In the data rows, 50 means zero.
Some points, each followed by its number:
{ 0, 60, 40, 67, 99, 51, 44, 54, 88, 55, 78, 80, 54, 27, 54, 23, 87, 39,
 25, 39, 57, 94, 42, 33, 32, 40, 62, 55, 38, 33, 67, 68} 0
{ 0, 68, 42, 68, 71, 38, 58, 65, 75, 43, 65, 64, 34, 26, 49, 23, 85, 28,
 23, 49, 51, 68, 64, 66, 28, 72, 72, 78, 25, 26, 94, 89} 1
{79, 40, 60, 43, 32, 72, 50, 37, 52, 59, 38, 41, 67, 71, 46, 58, 30, 48,
 58, 44, 44, 50, 26, 20, 64, 26, 42, 45, 78, 70, 36, 22} 2
{45, 72, 38, 57, 46,  9, 52, 40, 73, 19, 74, 61, 48, 14, 63, 42, 78, 84,
 45, 64, 53, 42, 65, 95, 49, 42, 70, 23,  0, 11, 99, 77} 3
{58, 56, 42, 42, 52, 23, 51, 32, 67, 13, 66, 85, 50, 45, 58, 48, 26, 72,
 54, 69, 55, 42, 96, 89, 39, 46, 53, 36,  3, 19, 80, 70} 4
{60, 52, 48, 37, 43, 30, 58, 30, 34, 27, 55, 67, 47, 54, 47, 51, 13, 35,
 67, 64, 53, 47, 91, 87, 31, 54, 55, 65, 22, 41, 83, 73} 5
{99, 50, 46, 34, 38, 33, 52, 23, 61, 24, 61, 53, 43, 46, 51, 74, 13, 69,
 65, 62, 52, 40, 63, 79, 60, 45, 45, 26, 31, 45, 45, 50} 6
{73, 41, 60, 45, 31, 73, 49, 46, 45, 56, 37, 43, 71, 73, 45, 63, 22, 46,
 58, 45, 47, 45, 27, 18, 57, 30, 45, 51, 82, 68, 31, 29} 7
{10, 63, 43, 64, 40, 13, 76, 71,  0, 57, 48, 38, 29, 39, 46, 27, 70,  9,
 51, 58, 44, 55, 61, 84, 29, 80, 61, 96, 53, 49, 77, 85} 8
{50, 52, 43, 40, 73, 16, 56, 43, 18, 28, 47, 48, 12, 40, 56, 43, 54, 74,
 59, 64, 54, 37, 99, 99, 41, 77, 45, 67,  1, 30, 68, 64} 9
{27, 49, 50, 48, 59, 85, 35, 31, 75, 54, 68, 46, 58, 48, 59, 69, 54, 37,
 37, 32, 59, 66,  5, 16, 59, 54, 66, 42, 70, 45, 40, 51} 10
{ 0, 50, 52, 70, 77, 72, 49, 69, 79, 64, 48, 84, 61, 56, 36, 21, 66, 29,
 19, 34, 47, 76, 48, 24, 22, 47, 51, 93, 61, 51, 60, 53} 11
{ 0, 71, 44, 74, 67, 47, 48, 67, 96, 45, 67, 96, 57, 32, 46, 17, 87, 39,
 12, 46, 45, 75, 48, 43, 29, 47, 69, 69, 22, 26, 94, 86} 12
{ 5, 70, 38, 56, 56, 24, 55, 47, 69, 25, 78, 65, 41, 21, 56, 46, 60, 34,
 38, 59, 58, 56, 64, 80, 34, 59, 78, 55, 19, 21, 92, 99} 13
{89, 43, 59, 36, 19, 66, 48, 57, 46, 48, 31, 46, 80, 64, 49, 62, 22, 53,
 68, 45, 44, 39, 38,  8, 57, 39, 41, 43, 78, 68, 38, 34} 14
{75, 41, 61, 42, 31, 73, 49, 42, 45, 63, 32, 41, 73, 69, 46, 66, 28, 47,
 58, 44, 47, 43, 27, 15, 61, 34, 43, 51, 82, 67, 30, 27} 15
Which three points above are nearest to each new point? Their numbers follow each, nearest first.
{25, 44, 39, 76, 92, 44, 60, 81, 15, 86, 48, 52, 47, 38, 53,  0, 99, 62,
 50, 38, 48, 99, 49, 28, 45, 23, 27, 55, 76, 65, 21, 20} 11 0 2
{82, 43, 50, 90,  1, 24, 52, 99, 43, 47, 32, 62,  9, 34, 41, 30, 99, 72,
 18, 53, 74,  3, 71, 46, 71, 41, 52, 63, 12, 60, 27, 23} 9 6 14
{62, 44, 46, 33, 71, 37, 55, 35, 11, 41, 41, 34, 15, 56, 54, 61, 28, 69,
 66, 57, 58, 37, 93, 99, 47, 74, 35, 68, 22, 46, 39, 46} 9 5 6
{40, 45, 50, 36, 57, 58, 50, 39, 47, 63, 56, 39, 45, 55, 49, 67, 17, 19,
 59, 48, 48, 63, 29, 50, 44, 78, 53, 42, 73, 55, 50, 67} 10 7 15
{31, 40, 54, 44, 68, 79, 39, 50, 58, 72, 45, 34, 59, 56, 55, 64, 54, 37,
 45, 35, 55, 69,  8,  8, 53, 45, 52, 53, 88, 63, 24, 38} 10 15 7
{63, 49, 43, 34, 73, 23, 51, 27, 37, 22, 60, 43, 30, 44, 58, 56, 39, 78,
 63, 63, 55, 38, 92, 99, 46, 70, 47, 42,  8, 28, 72, 54} 9 4 5
{67, 50, 38, 37, 45, 16, 52, 41, 42, 32, 60, 48, 19, 35, 57, 55, 51, 78,
 67, 65, 51, 37, 94, 99, 45, 82, 41, 22,  7, 34, 79, 60} 9 4 5
{68, 51, 38, 39, 50, 22, 50, 72, 53, 49, 52, 34,  0, 38, 49, 47, 62, 81,
 64, 63, 51, 28, 88, 99, 36, 97, 30, 23, 16, 48, 70, 53} 9 4 6
{ 0, 77, 40, 67, 79, 35, 47, 56, 99, 40, 80, 69, 48, 16, 57, 26, 99, 57,
 20, 46, 57, 68, 45, 55, 40, 48, 75, 37,  9, 16, 94, 80} 12 0 1
{42, 50, 41, 43, 77, 25, 49, 60, 20, 60, 53, 32,  6, 36, 54, 56, 42, 69,
 60, 57, 37, 51, 82, 99, 42, 99, 26, 23, 45, 44, 74, 47} 9 5 6
{25, 57, 43, 52, 48, 15, 74, 58,  0, 49, 44, 37, 22, 44, 47, 33, 55, 21,
 58, 62, 45, 51, 80, 99, 29, 83, 54, 95, 44, 47, 75, 79} 8 9 5
{34, 63, 43, 62, 42, 12, 71, 66,  0, 59, 39, 42, 35, 47, 45, 32, 59,  2,
 55, 55, 46, 51, 69, 77, 33, 80, 52, 99, 60, 54, 66, 72} 8 5 9
{39, 52, 61, 31, 25, 48, 48, 41, 55, 58, 81, 75, 69, 19, 43, 16, 46, 43,
 25, 61, 51, 52, 30, 71, 81, 58, 60, 56, 52, 75,  2, 72} 10 7 2
{67, 52, 42, 49, 73, 11, 54, 50, 22, 28, 42, 45,  0, 35, 59, 45, 86, 92,
 51, 61, 56, 29, 99, 99, 51, 77, 41, 57,  0, 28, 48, 56} 9 4 3
{ 0, 72, 39, 61, 84, 47, 41, 60, 74, 64, 69, 33, 24, 15, 66, 57, 99, 47,
 21, 35, 55, 68, 15, 43, 57, 77, 76, 43, 47, 30, 47, 77} 0 1 10
{44, 63, 41, 57, 32, 27, 51, 82, 86, 74, 76, 33, 36, 20, 46, 51, 34, 59,
 53, 55, 23, 50, 30, 99, 29, 95, 36,  0, 59, 46, 99, 71} 13 3 6
{45, 71, 39, 53, 55, 20, 49, 34, 83, 17, 78, 67, 58, 19, 62, 45, 61, 78,
 46, 62, 55, 47, 67, 83, 47, 33, 70, 18,  0, 13, 98, 78} 3 4 13
